The same turns and mirrors carry the whole set onto itself and the rows of a family onto each other. Which other rows belong to the same family as each row named below? List them in the order they appear above.
These 30 rows form 5 families of 6 rows each.
K268: [ -6  -3  10  12 -18 -18  15 -23]
K876: [ 25 -33  10   7 -13  -7  22  -6]
K567: [  7  -6 -15  12  -1  -3  30 -31]
K147: [  4  -7 -16   9   1  -2  27 -30]
K529: [  2 -11  19  -1  10 -20  11   0]
K355: [ -5  -5  15   1  12 -23   9 -16]
K435: [ 36  -8   9  10   9 -14  17 -12]
K892: [  7  -6  12  -3   5 -31   8 -14]
K700: [ 19 -33  12  14 -11  -3  19  -1]
K260: [  2   6  -4  14   7   1  25 -25]
K825: [  2 -32 -12   1   5  -6  26  -8]
K129: [28 -7  9 14 16  1 20 -6]
K324: [ 21 -30  21  11  -9  -1  17  -7]
K454: [ -2 -29 -11   9   8   0  24  -5]
K981: [ -1 -33  -2   5  11   2  22  -6]
K661: [ 28 -31   7   8 -10  -3  20  -8]
K704: [  1  -5   7   6 -20 -20  19 -28]
K276: [  3  -4 -11  19  -4   2  26 -28]
K628: [ 28  -3  17  14  13  -8  13 -16]
K604: [  2 -34 -11   1   0  -3  24 -10]
K401: [  5   1  20  11 -19 -12  17 -20]
K326: [ 15 -25  12  13 -17   7  25  -7]
K969: [  2  -2   6   7 -18 -19  17 -31]
K187: [ 32  -7  13  18   8 -10  13  -8]
K844: [  3  -2  12   5  12 -27   8  -9]
K449: [-13 -23  -3   2   3  -2  24  -6]
K760: [ 33 -10   9   7  13 -15  14 -11]
K527: [  5  -9  -7  16   4   9  27 -29]
K759: [ -6  -8  13  10 -18  -9  18 -29]
K596: [  6  -6   9  -2   9 -31  11 -12]

Which other rows belong to the same family as K355? K324, K981, K628, K527, K759
Which other rows belong to the same family as K454? K268, K700, K276, K187, K844
Which other rows belong to the same family as K661? K147, K892, K604, K969, K760
Which other rows belong to the same family as K401? K529, K260, K129, K326, K449

The same turns and mirrors carry the whole set onto itself and the rows of a family onto each other. Which other rows belong to the same family as each row named below? List them in the order they appear above.
These 32 rows form 4 families of 8 rows each.
K202: [ 24 -12  -5   1  -4 -15   8  -3]
K493: [-15   4 -16  13  11   0   7  10]
K919: [ 11 -18  -4 -14  -1   4 -11   4]
K386: [ 13  -5   4   9 -12  15   1 -10]
K933: [-10  -9 -15  16   6  14   3   8]
K694: [  7  -5  -1  -3  16 -22   6   9]
K221: [ -1  12 -22   7   1 -18   7  -7]
K977: [  9   6   7   8   8  17 -14  -5]
K581: [  4  18 -26  -3  -6   4  -3  15]
K696: [ 12  12 -20  -6  -8   6 -18  -5]
K194: [ -4   1  -7  12  11   6 -15 -15]
K963: [-15   0 -15  13  -1  12   5  -3]
K132: [  3 -11  -9 -12   0   1   4  24]
K943: [22 10 10  1  4  0  6 15]
K83: [ -3  -2 -26  -5 -14   4   7  13]
K266: [ 18   2  -4 -13   7   3 -20   6]
K541: [ -8  14 -18   7   9  -1  -7 -13]
K442: [27 -4  7  4 -6 -4  0 -8]
K512: [ -3 -14 -15   1  16 -16   4   4]
K325: [ 20  -9   8  -6   1 -11  10   1]
K299: [ 18  15 -20   4   3 -20   6   1]
K942: [27 13 -1 10 -2  3  6 17]
K368: [  6  18 -14   0   5 -18  13   7]
K712: [ -8  -4 -11  -3  12 -15  14   9]
K477: [  9   9 -10 -11   8   0  -7  27]
K241: [  3   5  -7  20 -10  17   1  -6]
K505: [  9   5  -1  15  14  18 -13   9]
K37: [  5  -8 -20  -7 -15   7  -8  -8]
K127: [  0   7 -19   8  18  -6 -14  -8]
K135: [ 17  -7  -5  16 -14  14   7   1]
K891: [15 -3 14 10  7 13 -5 10]
K657: [ 17   9  -1   7  -1 -10  17  18]

Which other rows belong to the same family as K694? K493, K221, K194, K442, K241, K891, K657
Which other rows belong to the same family as K132? K919, K581, K696, K83, K266, K477, K37
Which other rows belong to the same family as K977? K386, K963, K943, K541, K325, K368, K712

